In the data rows, the value 50 means zero.
In each game, the first row plays the second. By how much does the first row win? 15 means about a draw, 30 a big win and 0 a big loss. Wins can go round in a circle. Each row has two weighted sums of its numbers, A and B, taken from their middle values. A row wins by its A times the other's B, less its B times the other's A.
46 60 38 42 49 45 46 41 59 53 57 34 48 51 51 42 41 49 41 46 44
39 35 48 66 41 49 69 71 48 59 50 54 63 48 43 51 55 50 51 54 46 18
45 69 49 50 56 53 54 45 60 56 63 40 58 54 50 43 51 49 50 56 53
54 68 56 52 61 52 62 50 71 61 67 49 66 54 57 57 57 60 61 58 68 15
56 59 59 30 57 32 41 38 69 54 66 40 50 51 55 60 56 40 48 44 55
38 62 47 62 62 78 52 58 37 25 32 45 42 83 24 51 58 72 28 53 67 15
61 44 58 71 55 65 61 50 49 62 46 76 56 50 72 66 45 68 66 64 55
34 39 30 60 44 54 56 65 31 20 29 31 33 60 19 34 54 52 33 51 39 13
40 63 44 35 52 38 23 36 63 57 58 29 50 48 50 40 44 33 44 41 44
51 60 55 31 57 32 38 37 70 47 63 45 47 44 52 54 50 34 47 41 57 19
44 32 48 69 43 56 51 67 41 49 41 60 53 40 52 59 44 47 57 58 51
64 40 52 50 48 55 42 41 37 46 42 70 44 34 63 50 33 65 57 45 40 16
62 45 54 45 41 48 69 48 48 61 53 58 58 47 55 46 40 57 54 49 42
61 43 51 63 47 61 44 44 45 62 49 76 54 37 70 58 41 57 69 49 46 16
44 41 41 57 49 39 74 63 53 56 50 37 69 50 38 46 46 48 55 57 42
53 36 38 62 40 51 38 49 38 57 45 67 48 29 62 54 32 53 58 44 43 9
44 23 34 38 24 41 23 36 32 42 39 58 32 17 55 37 18 48 45 25 25
52 37 61 68 38 58 77 68 42 58 47 57 61 51 45 44 52 55 52 50 47 6
34 25 44 63 30 49 54 65 32 44 36 55 41 40 47 48 29 42 41 49 43
35 23 42 62 36 43 52 66 36 44 36 53 44 37 46 43 40 34 49 46 40 19
39 46 57 58 60 70 56 68 29 14 25 35 32 76 25 45 64 56 32 61 47
35 22 35 59 24 42 29 55 31 48 36 55 40 23 47 40 23 31 46 41 34 17
61 36 42 43 48 42 38 37 35 48 37 64 40 28 59 48 32 56 51 32 33
66 40 49 25 42 39 36 34 38 45 46 64 36 37 58 35 34 53 49 30 27 21
73 55 62 38 46 31 39 39 56 55 63 55 55 36 54 51 62 39 47 42 53
37 33 53 58 47 49 64 73 33 33 32 43 50 64 30 44 51 38 45 51 36 13
67 79 70 70 66 51 53 47 73 74 69 63 67 56 61 69 81 46 69 63 65
32 23 41 60 38 49 49 66 32 45 34 49 38 40 42 47 39 33 46 47 36 13
45 60 39 48 55 38 64 47 55 57 54 39 65 50 50 40 48 47 44 52 48
42 68 56 33 58 56 47 43 69 64 68 44 47 62 57 51 55 51 53 51 68 7
34 37 36 60 52 42 60 73 51 54 44 42 60 57 35 41 46 50 51 45 33
34 56 33 37 43 36 42 43 55 60 59 32 50 51 42 40 41 34 47 41 49 17
77 57 54 63 60 66 52 43 47 55 48 83 58 47 74 68 55 81 72 58 58
36 53 30 38 34 41 56 48 43 49 49 22 45 55 33 25 42 54 34 38 44 2
34 28 50 63 40 60 55 71 34 39 35 53 40 53 40 51 51 51 45 54 54
60 76 67 48 73 49 34 41 72 62 70 54 57 52 64 73 64 50 58 57 59 15
61 43 51 54 50 67 60 44 41 49 37 67 50 54 60 59 43 70 64 48 42
74 51 54 59 57 57 52 44 51 63 50 83 63 44 72 68 50 72 65 57 59 22
46 37 53 75 44 59 67 71 43 57 45 63 54 51 51 53 50 47 57 63 53
44 48 57 68 64 69 70 73 34 20 26 43 39 75 26 52 63 61 45 61 54 11
60 54 59 39 55 34 23 36 64 47 57 50 49 40 59 53 51 35 42 47 45
47 36 51 53 40 55 60 57 39 52 40 56 53 57 47 53 44 53 57 49 37 19
77 58 64 35 45 43 42 37 60 60 66 56 54 46 63 53 55 49 53 48 52
46 73 50 50 66 47 48 43 72 69 69 51 55 57 60 55 58 42 60 52 68 16
57 66 62 43 57 43 35 39 67 54 62 41 50 50 61 55 55 37 54 54 56
38 52 33 30 41 31 37 37 53 53 54 23 42 42 43 38 39 28 42 42 38 15
30 67 50 39 59 44 39 40 64 63 68 30 45 57 52 47 53 43 46 48 62
34 48 33 55 38 50 72 59 41 44 45 26 51 59 31 31 49 59 39 48 39 13
74 80 71 62 84 60 72 51 82 77 79 74 76 71 74 72 80 63 68 73 87
63 47 57 18 43 18  6 36 55 34 54 40 32 15 52 49 54 29 35 24 40 4
44 41 42 63 42 44 62 72 50 55 45 51 63 50 42 50 47 44 53 57 36
39 38 55 74 55 59 65 75 37 34 32 49 47 64 30 47 62 53 46 67 51 16
94 37 71 19 42 34 21 40 41 37 42 71 39 18 64 57 48 47 49 22 36
42 26 48 41 32 52 28 47 32 27 27 49 34 29 46 42 18 42 44 33 35 9
33 66 47 39 52 44 28 38 60 62 63 32 51 54 49 39 44 37 51 47 52
68 60 71 41 58 35 41 42 66 63 69 57 57 43 62 59 71 46 52 51 62 14
56 60 51 43 56 30 39 37 69 55 63 51 53 44 56 58 65 38 49 58 64
44 69 53 46 57 57 55 42 71 74 69 44 52 62 56 52 52 56 56 56 74 7
40 29 41 61 40 50 51 56 34 41 33 54 45 47 42 46 42 49 47 46 42
76 56 66 35 53 36 42 39 57 60 66 61 56 37 60 53 63 45 54 42 53 17
42 74 51 39 56 69 47 42 67 72 67 33 52 71 53 44 57 55 60 58 67
38 22 44 69 37 58 61 69 40 48 40 60 52 41 47 46 46 42 49 57 44 19
50 58 59 35 60 31 21 35 64 45 57 48 58 31 55 57 55 36 44 44 41
54 74 51 47 65 62 48 42 69 68 67 46 55 63 61 56 58 55 59 60 58 17
73 50 59 42 54 52 47 35 38 49 45 74 50 44 66 58 40 62 54 36 43
82 71 75 52 57 45 50 45 67 66 73 66 68 47 63 73 76 54 59 64 63 13
66 44 54 52 46 54 48 45 49 60 54 68 58 31 68 52 48 48 62 39 47
38 28 44 65 35 51 62 69 37 49 40 57 52 44 43 47 45 41 51 54 44 11
89 54 67 44 56 49 27 35 46 52 49 78 57 37 71 58 56 66 63 41 42
28 37 49 65 59 66 55 76 29 11 20 31 30 74 14 38 63 52 36 62 53 18
44 40 52 66 51 67 64 71 38 40 41 57 46 56 46 55 60 54 54 59 59
47 36 55 68 51 63 52 59 34 33 33 52 36 54 46 56 50 62 53 59 53 15
56 39 34 21 30 36 52 38 44 51 52 37 47 44 49 29 29 45 46 36 35
42 60 35 27 50 39 30 35 60 53 59 30 39 43 49 36 36 29 38 44 41 15
44 36 52 71 55 63 51 63 36 33 33 55 42 56 44 58 57 61 52 62 61
35 45 32 57 41 49 68 61 40 44 43 32 46 66 25 28 54 58 34 44 49 15
22 46 23 21 21 33 34 37 48 45 51 16 24 36 33 19 25 27 22 21 31
34 23 34 59 26 49 42 57 33 44 36 52 39 31 47 45 28 37 42 39 32 10
45 56 40 42 54 41 55 45 56 55 58 31 55 49 45 39 48 43 40 47 51
40 62 46 38 47 42 35 37 60 62 63 26 41 49 52 39 43 34 45 47 52 17
44 65 53 41 54 50 45 41 65 61 63 37 49 51 54 45 47 46 49 48 53
46 36 49 64 43 62 57 55 38 49 35 61 48 51 53 55 40 53 51 54 45 15
44 53 35 46 43 36 64 47 40 41 43 24 51 56 34 27 47 58 33 46 39
68 55 63 26 43 39 33 34 57 55 61 59 46 42 61 52 55 46 52 45 50 26
35 48 37 54 37 54 64 58 35 33 36 29 48 60 30 29 44 56 33 46 44
64 52 55 24 49 25 20 33 60 46 62 47 46 33 57 51 56 40 45 42 54 18
55 42 49 37 48 57 60 38 43 51 41 60 48 50 58 47 41 63 53 43 35
57 61 58 46 58 35 22 35 66 47 60 46 57 38 57 68 54 32 48 47 42 9
26 30 25 46 32 28 51 69 35 30 33 23 46 49 15 26 31 29 26 34 24
57 67 47 70 57 64 88 61 53 63 56 47 71 74 41 49 70 72 54 66 56 16
43 41 61 77 55 71 51 70 38 38 38 61 45 56 43 59 57 55 61 63 65
63 49 54 37 46 31 44 34 55 57 66 55 57 33 58 51 59 44 46 43 58 14
33 28 51 59 37 60 54 68 30 32 34 48 31 48 35 43 54 45 44 50 50
48 50 39 45 42 13 27 31 61 52 49 40 52 27 50 48 63 26 41 45 40 10
61 69 64 47 61 41 32 36 70 56 63 48 54 50 60 63 57 48 54 50 54
38 59 55 37 60 49 40 42 65 63 74 36 39 57 46 52 59 40 52 41 80 16
43 55 37 48 54 43 70 54 51 53 51 37 59 56 36 42 44 58 42 52 42
64 51 55 29 45 26 22 32 58 44 61 47 37 29 55 47 49 36 44 43 46 13
49 31 48 53 34 54 41 49 39 52 40 65 45 28 60 56 25 53 58 45 42
36 31 50 60 45 63 50 61 29 20 28 42 33 59 33 48 42 51 41 49 46 15
67 57 67 36 63 32 21 42 68 40 57 57 49 27 61 73 76 34 42 37 58
64 77 73 48 70 58 62 43 78 69 75 63 60 62 66 69 66 62 63 62 72 13
44 71 51 40 48 54 48 41 65 69 68 37 47 64 51 45 55 38 61 50 69
64 63 60 38 64 34 26 37 69 51 63 53 56 43 64 69 54 45 52 53 57 29
46 32 28 49 31 40 34 39 33 41 30 57 31 33 54 43 22 47 44 37 35
42 62 38 36 42 43 33 33 62 61 60 28 40 44 49 32 41 38 43 46 49 13
56 35 37 46 44 48 38 41 41 52 45 71 47 34 62 55 32 49 60 42 39
42 26 49 58 41 50 65 64 33 36 31 50 43 62 37 47 45 47 45 51 32 18
42 49 46 69 56 63 72 64 38 32 35 42 50 68 31 45 59 59 40 61 50
47 76 59 49 62 64 58 46 71 69 70 46 51 63 63 60 58 58 55 57 79 6
44 53 42 59 52 58 68 50 35 30 36 28 46 63 36 34 47 64 34 55 46
48 30 33 47 33 42 38 38 34 50 34 58 40 26 57 42 22 46 53 36 31 19
35 37 37 61 43 58 57 68 32 22 31 33 43 67 22 37 55 53 31 51 42
34 53 44 52 40 46 58 59 55 63 56 42 61 51 41 47 45 44 48 53 45 16
58 47 52 30 40 28 25 33 59 48 65 49 45 30 56 45 52 36 41 40 49
51 26 44 31 29 38 34 35 35 46 44 62 40 18 55 39 18 36 47 28 27 15
60 44 57 74 51 68 61 51 43 56 44 64 52 53 65 63 52 73 61 58 58
33 59 38 27 43 32 21 34 55 53 58 20 35 44 41 32 35 18 40 34 39 18
48 35 54 52 40 58 37 47 34 35 31 60 31 42 54 57 37 58 47 44 40
54 38 46 21 29 33 37 35 45 51 56 49 46 30 52 34 33 33 41 30 30 12
58 63 46 35 59 31 45 38 66 60 64 48 60 47 57 53 51 45 43 48 68
43 49 36 18 46 26 29 31 59 46 57 25 30 32 48 36 37 31 32 34 45 15
70 55 69 57 56 67 57 50 54 71 60 78 69 42 71 61 49 63 70 55 50
42 30 55 70 48 56 59 69 40 53 39 61 56 50 48 59 45 47 59 61 46 10
45 72 52 46 46 56 61 47 65 72 68 40 58 63 54 49 56 60 60 56 68
52 32 48 54 37 62 45 49 34 45 34 68 41 38 61 56 35 53 51 53 47 28
26 22 24 50 40 26 57 72 45 40 38 33 54 51 24 28 39 29 40 40 21
33 38 47 61 50 61 52 67 25 10 22 34 29 71 18 37 58 45 39 56 43 20
36 47 47 70 56 66 61 72 33 19 30 36 40 74 22 41 67 53 40 60 47
44 36 49 73 44 63 66 68 43 59 45 67 59 48 55 60 46 52 56 63 52 17
54 57 57 45 55 35 39 38 66 55 64 40 50 46 52 51 64 33 43 43 56
49 62 63 82 77 76 83 81 41 31 36 55 55 87 29 56 85 71 51 82 67 8
83 52 67 34 45 43 25 34 49 55 55 69 50 34 63 48 54 57 55 39 43
77 63 64 57 66 45 58 43 62 69 72 76 72 46 72 64 69 53 68 58 65 14
47 53 47 44 47 25 32 37 61 57 60 37 43 38 51 51 64 26 43 38 47
68 45 49 53 55 64 46 41 42 57 43 75 51 47 67 61 44 65 69 54 51 16
57 62 50 47 52 30 35 37 62 52 58 46 59 45 55 59 62 31 51 45 44
51 37 47 53 41 56 49 44 37 50 38 67 43 40 61 60 35 60 51 42 44 14
63 70 60 47 64 42 47 44 74 65 71 54 64 52 61 71 69 53 58 52 64
46 61 44 42 40 49 65 41 54 59 58 33 47 56 49 41 50 64 39 50 56 13
70 55 63 40 54 38 49 41 53 63 67 61 66 40 65 47 58 46 55 43 53
55 36 46 61 38 53 42 43 39 52 42 71 43 36 61 50 35 58 62 45 43 19
53 66 63 51 57 45 50 42 70 68 66 45 56 56 59 54 62 40 56 59 56
41 67 41 38 47 48 42 38 58 65 63 34 44 52 48 40 47 39 45 45 50 15
53 30 60 53 49 67 49 47 36 40 35 66 42 42 56 55 38 58 51 42 50
28 31 45 56 42 41 63 76 44 42 42 40 52 54 27 38 47 42 37 47 35 12
24 38 45 58 65 57 58 85 31 19 26 34 44 77 12 41 68 43 35 49 39
69 49 58 62 60 58 58 50 46 66 54 85 64 43 76 67 47 63 77 58 54 13
48 62 44 32 63 42 49 37 66 54 64 44 44 50 57 52 47 37 45 47 57
42 45 62 76 74 74 74 89 39 26 29 50 59 89 23 50 76 57 52 68 54 15
49 65 53 62 50 63 82 64 58 64 58 46 65 70 42 47 55 66 56 65 63
82 58 66 58 62 56 40 44 51 59 57 89 60 40 77 69 56 76 72 53 58 15
61 56 55 39 49 22 29 36 64 51 63 42 51 29 53 54 62 35 41 46 52
51 57 35 53 55 55 68 45 35 27 30 38 46 67 38 50 46 71 34 52 40 11
37 33 51 66 45 61 45 67 31 30 33 49 34 58 35 50 48 52 47 55 52
51 56 46 37 58 34 43 37 69 62 68 45 52 50 57 48 52 40 49 51 52 16
58 58 57 42 59 33 42 40 69 58 66 49 52 43 58 63 61 45 50 50 61
56 69 62 49 55 42 41 40 72 63 63 45 61 50 58 60 61 33 56 54 54 16
52 51 49 40 43 39 65 46 60 62 58 36 52 54 48 44 42 44 54 50 36
92 55 74 28 50 26 21 42 50 47 52 70 51 21 62 63 69 54 48 43 53 17
25 24 38 58 38 52 45 62 26 23 26 42 32 42 30 39 45 42 33 50 44
45 39 54 76 42 63 66 71 42 54 46 74 58 49 52 62 49 52 61 60 47 10
46 55 40 36 44 35 51 40 63 57 58 28 47 48 48 42 43 41 40 49 52
47 47 58 77 60 77 62 68 36 32 32 48 41 68 38 59 66 67 49 72 60 14
54 73 47 56 65 55 62 49 65 65 62 52 62 61 58 60 49 55 61 66 60
67 49 53 60 50 59 49 48 52 73 60 78 60 35 73 60 51 55 67 51 54 18
27 30 45 53 40 42 61 76 37 36 35 39 51 56 23 40 51 32 31 44 36
45 54 66 82 76 79 83 90 42 32 42 55 58 85 35 61 83 61 59 77 68 3
42 67 49 41 52 55 48 39 64 68 65 41 54 62 54 50 47 54 49 54 63
63 67 64 40 68 47 51 44 77 59 71 54 59 52 60 63 68 51 55 57 70 17
52 64 53 38 53 46 54 40 71 62 67 42 47 56 58 56 48 44 51 55 56
32 39 33 61 49 41 66 73 49 58 45 46 68 47 32 49 42 41 51 42 29 29
39 34 53 67 52 59 65 69 36 33 31 46 45 60 34 50 58 44 43 59 47
53 58 58 36 58 45 39 38 69 58 64 37 53 56 59 55 57 46 53 51 54 17
58 42 41 46 47 50 40 39 37 47 37 70 43 33 62 57 37 55 57 44 43
43 61 51 70 58 59 75 67 57 66 60 44 69 62 40 51 57 66 50 54 61 16
65 68 48 35 57 49 61 37 60 56 61 56 53 61 60 57 59 66 53 49 58
51 63 49 45 58 40 59 46 66 66 63 38 58 57 50 52 59 41 57 55 61 16
67 63 62 30 61 33 42 37 69 52 60 47 53 52 57 56 60 43 53 51 46
66 48 52 59 55 62 52 44 46 55 46 79 58 43 71 63 50 73 68 55 54 15
81 63 64 43 49 38 48 39 56 59 63 67 64 45 66 53 62 48 60 55 55
72 58 64 47 63 53 57 42 67 68 75 65 65 42 65 58 66 53 63 56 65 17
48 62 55 50 53 48 43 41 66 61 66 39 50 48 51 55 64 32 49 50 54
25 59 44 24 50 45 21 34 63 54 64 27 39 56 42 37 46 27 34 35 55 18
31 31 41 58 37 55 38 62 31 25 30 37 36 43 37 42 40 45 40 47 46
53 61 54 30 50 37 43 35 67 52 65 42 45 45 52 49 49 32 45 45 52 16
41 53 59 72 74 80 70 76 33 21 28 46 49 87 26 55 74 67 44 72 59
70 67 54 23 53 31 27 31 63 51 56 48 40 45 58 61 55 45 51 45 52 10
57 64 61 45 69 40 44 43 72 52 63 49 61 50 59 69 61 38 56 57 57
42 50 43 25 40 31 39 36 58 50 63 35 41 38 50 33 45 31 40 37 49 11
42 58 43 45 53 49 55 49 59 57 60 33 56 50 45 45 44 50 43 56 50
44 72 51 48 63 54 43 40 67 65 64 41 55 63 55 50 50 49 57 59 58 13
52 46 55 67 47 65 52 51 42 51 37 67 51 51 62 63 44 67 63 59 55
68 48 62 61 53 72 62 49 41 48 38 68 49 59 60 57 46 70 64 52 43 13
48 62 43 45 38 52 66 42 55 61 62 35 52 60 53 41 52 56 46 54 54
73 48 56 35 46 49 42 36 41 53 47 67 55 44 65 52 41 55 56 42 36 13
63 46 54 41 48 54 51 42 44 57 55 67 49 36 64 48 38 49 57 45 35
64 64 65 44 65 30 33 40 70 49 59 49 57 40 61 65 56 44 52 50 50 15
34 46 38 36 30 45 55 51 49 60 53 28 43 44 41 28 37 37 41 42 34
23 33 36 62 60 46 51 85 30 16 24 30 46 75  7 36 67 44 36 54 49 14
37 69 41 44 54 44 39 36 63 65 63 34 49 53 55 45 47 42 51 57 59
40 52 60 70 69 80 67 69 31 23 30 47 44 82 32 53 65 68 51 75 55 15
64 43 54 47 48 43 40 38 45 54 51 69 57 38 65 50 43 53 54 41 39
37 29 50 57 38 47 38 56 31 33 32 54 37 42 43 50 37 49 53 50 45 20
58 58 59 36 55 35 20 37 66 46 58 48 44 31 57 69 60 36 43 44 54
37 43 46 63 48 53 72 71 45 54 46 37 57 55 36 46 48 53 43 51 50 19
48 74 57 50 65 56 51 45 74 71 71 42 55 62 59 56 60 41 63 53 72
51 35 62 72 48 69 56 64 46 52 43 70 54 46 61 63 50 63 64 66 63 18
22 40 43 63 67 59 59 84 31 19 23 36 41 81  6 37 72 44 35 53 48
39 38 48 55 36 43 63 70 49 50 46 48 59 49 38 45 43 45 50 49 30 15
52 46 55 74 62 75 63 64 39 39 35 56 50 69 44 57 61 68 54 68 61
29 48 31 26 27 33 43 36 53 50 57 26 36 35 44 27 33 29 32 34 41 14
50 53 57 78 59 71 65 65 39 37 32 48 53 76 38 55 63 66 52 73 56
54 59 59 43 55 40 37 37 68 56 65 46 50 43 55 54 64 44 45 52 55 15
60 74 71 50 64 57 59 44 77 72 75 54 58 64 66 67 74 54 68 64 79
34 25 34 54 32 31 63 67 40 44 40 40 58 41 31 37 33 32 46 39 20 11
66 43 48 46 51 53 41 42 45 57 46 75 56 32 69 56 43 64 63 50 43
47 69 50 42 56 48 46 40 68 64 64 42 45 51 53 45 51 43 51 52 53 16
43 59 35 39 46 41 62 45 51 51 53 37 56 57 40 42 42 52 44 46 47
41 59 45 52 49 53 76 57 52 58 56 40 62 63 41 44 51 62 53 56 43 14
75 62 66 41 53 36 38 41 65 59 64 55 55 43 60 62 72 49 52 58 63
41 64 48 43 47 50 54 44 57 69 65 34 50 55 49 41 45 38 53 49 56 14
54 75 58 49 56 63 61 45 71 74 71 50 55 64 62 52 57 65 58 64 70
51 66 51 58 54 49 60 55 60 69 61 45 65 65 50 54 54 50 58 56 53 17
44 62 48 55 56 51 54 52 60 65 57 47 66 57 47 53 52 48 59 57 54
46 65 50 36 55 53 46 41 67 62 66 40 53 57 56 46 48 51 55 58 57 19
32 24 41 62 32 45 54 69 33 45 35 52 40 44 42 44 40 39 43 48 41
59 45 42 25 37 29 38 34 52 51 58 52 52 34 56 42 46 32 46 37 45 14
44 32 39 62 36 51 46 51 37 55 41 68 54 30 61 50 30 47 58 44 42
45 66 48 41 47 56 50 40 63 71 65 36 45 52 55 40 48 48 52 55 59 16
37 58 31 49 45 41 57 54 50 48 50 29 56 48 36 44 38 51 40 47 40
56 65 50 62 68 59 86 55 48 49 50 44 71 70 42 45 62 72 49 58 53 16
31 21 35 53 32 42 49 57 29 31 26 40 31 41 33 42 36 38 37 45 38
66 56 52 40 62 53 45 34 47 49 50 69 57 46 66 47 48 66 52 44 47 15
55 55 53 32 58 28 33 34 65 56 62 41 45 42 54 50 52 30 42 45 44
52 62 55 33 58 40 48 36 68 54 62 40 44 48 52 51 47 38 50 46 53 10
51 73 56 46 68 50 42 43 68 66 67 49 60 63 59 57 53 56 58 62 61
33 41 57 55 45 73 52 68 33 31 36 45 30 63 32 48 60 53 46 49 56 5
23 39 46 48 44 70 43 66 27 17 31 31 17 60 20 41 57 52 31 47 62
36 51 32 53 46 47 63 66 48 54 49 35 60 57 31 42 45 51 45 44 36 6
22 38 39 58 58 52 49 76 29 12 25 28 40 69 10 35 66 48 28 49 43
49 70 50 52 62 51 66 48 62 62 65 46 62 54 51 57 53 54 51 55 56 10
74 51 50 30 45 42 46 34 44 54 55 60 50 48 64 44 43 56 53 33 34
58 62 50 35 58 46 51 40 67 60 68 44 49 55 60 47 48 47 50 58 61 21
36 35 44 61 45 63 46 64 32 26 28 44 31 56 36 49 57 54 42 57 50
47 35 44 52 43 49 68 71 49 55 46 39 62 54 37 41 37 46 46 44 25 15
71 52 57 43 55 61 58 36 50 59 55 69 59 54 69 54 46 66 61 43 52
62 39 46 45 41 46 33 39 44 50 52 64 51 23 59 46 29 46 51 35 34 13
73 46 44 50 34 40 32 40 42 52 43 73 46 22 65 55 46 60 58 39 41
36 43 46 68 64 71 64 80 32 16 25 37 42 77 19 43 69 55 42 66 46 18
41 63 39 36 57 38 35 37 63 56 60 38 52 56 49 42 47 39 51 45 48
40 49 42 67 52 58 75 74 55 58 53 47 67 63 40 54 60 62 57 58 50 16
41 25 27 53 25 41 30 44 33 43 33 56 31 17 55 43 23 43 46 34 39
37 27 46 63 37 54 56 69 34 42 37 62 47 41 47 50 39 41 53 53 45 15
37 48 52 74 69 70 72 81 38 26 32 43 60 82 23 49 74 59 46 65 51
35 54 37 20 42 40 31 34 61 51 56 30 37 45 46 33 34 35 41 38 44 18
63 53 58 30 52 26 17 35 61 39 53 48 49 29 55 55 58 37 34 36 46
35 42 39 58 50 62 55 66 30 12 23 33 35 72 21 37 54 53 30 60 45 13
55 62 56 34 58 38 40 34 70 55 62 48 42 49 56 59 53 42 43 47 56
78 58 58 33 49 42 47 37 54 59 64 64 58 41 63 49 56 60 54 40 50 8
45 49 50 61 57 69 56 53 36 28 29 48 42 67 41 52 46 65 46 63 48
45 63 43 59 57 55 72 62 53 57 52 40 67 56 47 49 53 68 54 62 56 15
67 49 58 44 51 44 41 40 46 57 55 69 67 40 67 49 44 51 59 44 37
32 26 46 63 33 55 59 68 36 48 40 54 44 44 43 49 42 44 49 54 42 10
56 37 47 51 37 52 33 42 41 56 51 67 45 28 64 47 26 49 55 31 40
43 46 65 80 58 76 71 77 46 47 44 65 51 69 45 70 71 67 61 68 69 15
41 68 48 40 51 54 42 42 62 67 65 31 46 63 52 40 49 42 54 51 65
62 45 52 50 44 50 42 44 48 57 55 72 56 28 69 47 40 47 55 44 46 18
38 45 49 67 56 67 65 70 30 22 27 35 39 73 24 48 65 59 46 66 57
67 49 60 24 43 27 20 35 56 46 58 49 44 27 52 53 55 38 41 36 50 12
